(in the rows, 128 means zero)
Named moves, each a turn or a mirror, and the order they were made in; the first pair answered
move z812:
[128  85 137 126 131 114  97 123  86 142 130 145  98 108 128  83 148 157
 103 156 130  75 103 146 139 106 125 147 128 116 117 156 119 146  78 156
  91 137]  ->  [119  82 155 116 120 115 101 121  89 130 134 138 103  98 141  86 141 152
  92 158 126  82  97 161 142 103 118 148 133 114 125 146 120 154  78 148
  92 142]
[130  97 155 124 156 171 110 164 123 102 156 127 140 107 167 128  98 151
 113 137  98 127 114 144 131 131 104 142 130 127  91 109 119 123 118  97
 112 126]  ->  [141 104 118 144 175 172 106 173 119 113 143 130 126 125 145 116 110 157
 118 144  92 113 130 123 127 131 114 144 129 121  81 128 118 112 118  99
 104 120]
[124 118 159 142 102 142 134  95 138  97 145 112  98 120 149 127 137 117
 115 133 156 137 125 146 140 133 125 132 132 126 158 117 143 126 143 129
 147 120]  ->  [142 121 110 172 129 136 128 115 135 112 124 121  82 144 113 111 154 129
 131 140 152 114 148 113 134 130 138 132 132 119 140 151 136 101 146 137
 134 110]
[ 90 130 117 134 159 102 108 175  80 144 113 155  94 150 133 122  88 121
 176 157  84 150 103 103 144 109 181 109 130 128 111 120 132 123  47 113
 153 194]  ->  [ 80 127 149 117 141 106 107 165  85 132 122 150  95 133 152 132  77 110
 170 153  90 158  94 120 150 111 169 105 124 132 121 109 135 135  43 108
 165 201]
move z693:
[139 118  99 143 164 145 118 133 138 118 124  89  92 175 128 146 136 119
 153 115 155 179 159 100 120 155 151 132 144 110  86 123 116 108 135 124
 109 158]  ->  [126 136 137 106 141 134 117 135 154 113 133  81 117 144 165 155 117 108
 144 101 152 198 134 122 117 159 135 128 132 112  95  95 114 124 136 110
 121 169]
[137  95 147 124 114 145 131  98 129  86 130 127  90 131 128 126 132 134
 123 170 144  91 124 138 156 121 123 151 120 126 136 134 134 113 127 153
 108  88]  ->  [133  99 162 106 101 143 132  97 135  87 138 122 102 114 149 129 124 126
 119 158 143 104 110 148 158 124 113 143 117 128 140 114 125 121 126 148
 116  95]
[111 162 115 105 137 118 139 135 155 163 113 124 144 132 163 128 107 147
 148 125 112 193 141  77 118 142 137  98 121 171 119 132 122 105 164  95
 146 167]  ->  [105 141 110 119 143 129 135 147 134 169 111 146 144 144 144 142  96 128
 160 132 106 186 136  92 133 141 138  97 138 176 110 146 126 114 143  97
 135 175]
move z498:
[ 88 105 159  70 108 163 154 119  96  97 107 162 114 125  89 151  73 134
 121 170 104 140 112 158 156 153 111 115 170 156  87 123 118 129  90 127
 133 107]  ->  [ 86 107 191  55  94 153 162 104 121  76 116 137 113 101 121 143  94 136
 104 163 115 142 107 166 153 147 100 125 157 153  96 102 123 143 103 130
 145  97]
[132 144 152  89 111 126 129 109 184 101 134  90  76  78 150 102 150 156
  89 154 145 109 138 133 119 130 122 140 119 123 133 110 117 131 131 144
 118  84]  ->  [150 163 129  99 118 102 118 122 195 125 139  80 106  81 174  95 151 152
  98 133 142 122 138 118 108 133 121 132 105 121 136 109 114 126 144 125
 122  93]
[111 114 169 114 114 138 130 104 131  90 157 110 114 109 142 143 140 116
 127 133 136 129 112 163 138 128 120 137 139 130 145 115 138 140 127 144
 142 131]  ->  [120 134 159 119 115 118 120 108 139 105 165  99 130 108 163 136 144 113
 121 113 135 138 113 157 125 128 122 132 128 122 150 104 140 135 138 130
 145 141]
[168 117 111  95  67 119 161 146 147 190 154 101 180 120 196 112 110 114
 164 158 135 214 148 115 116 145 119 103 179 127 135 115 140 125 173  93
 168 155]  ->  [174 115  90 102  74 125 154 155 129 199 141 118 181 139 160 119  97 110
 180 163 126 209 153 116 119 152 126  95 193 131 124 137 139 118 159  92
 163 156]
Now pairs of rows:
(2 to 4 moves a pair)
[ 89 144 193  73 120 134 135 101 133  83 136 140 112 120 132 151  98 138
  98 141 125 155  85 173 113 121  70 108 132 134 105 101 111 183 115 115
 170  98]  ->  [124 186 125  96 139  97 110 146 138 142 130 127 169 148 162 150  80 129
 125 102 114 179  90 148  86 128  83  83 116 131 102 105  95 169 135  73
 175 131] | z498 z498 z498
[137 108  99 150 153 132 115 133 122 116 118 141 105 144  83 117 147 142
 131 146 125 105 126 109 145 113 148 122 133 139 121 158 116 123 117 151
 100 116]  ->  [108 118 168 102 117 127 123 111 141  83 143 127 114  92 137 127 141 133
 107 137 127 117  99 152 146 105 119 133 118 136 143 108 124 151 123 152
 118 122] | z498 z498 z693
[132 150 158 128 133 102 176 135 130 129 123  91 138 102 158 109 145  87
 108 105 174 143 115 149  97 124  93 130 114 160 142 111 144 186 221 127
 158 127]  ->  [147 141  89 157 180 108 182 156 100 151  94 122 108 147  79  94 151 109
 132 135 162 114 144 100 108 126 120 127 127 160 114 165 134 155 198 144
 127 105] | z812 z498 z498
[145 116  53 176 170 112 120 165  92 169 104 172 144 170  75 125 120 121
 157 128  94 103 139  98 131 131 162 138 149 125 109 187 119 111 107 122
  90 134]  ->  [143 110  67 171 172 117 135 146 100 139 107 169 105 164  62 109 154 137
 138 142 110  82 152  92 136 124 157 160 143 114 106 186 126 106 101 145
  84 107] | z498 z812 z498 z812
[ 86  74 163 159 113 167 121 129 138 118 123 143 123 145 112 145 119 122
 140 140 117 115 115 171 143 128 123 132 161  99 112 158 134 167  98 126
 113 151]  ->  [107 105 166 154  96 142 110 126 177 119 143 101 150 125 174 131 139 115
 127 111 127 134 111 163 117 125 115 127 136  89 127 126 136 171 128 114
 127 160] | z498 z498 z498
[124 179 100 114 112 135 139 133 172  88 136  70 124 156 144 130 104 152
 131 133 130 164 169 106 131 156 125 110 150 157 161 117 104 121 194  98
 173 125]  ->  [116 143  98 126 116 166 143 149 127 108 124 111 131 184 102 155  71 128
 155 149 115 165 157 132 161 160 126  99 178 174 154 150 111 134 167  95
 162 150] | z498 z498 z812 z693
[116 135 103 120 128 144 163 115 146  78 115 113  59 150  84 114 156 165
  96 144 144 116 169  84  96 130 125 133 136 136 109 160 125  94 156 151
 128  72]  ->  [109 146 160  98  94 130 159 100 177  66 136  86  87 113 158 125 157 148
  81 118 160 143 150 115  88 124 104 130 124 132 138 118 132 114 174 137
 147  87] | z498 z498 z812
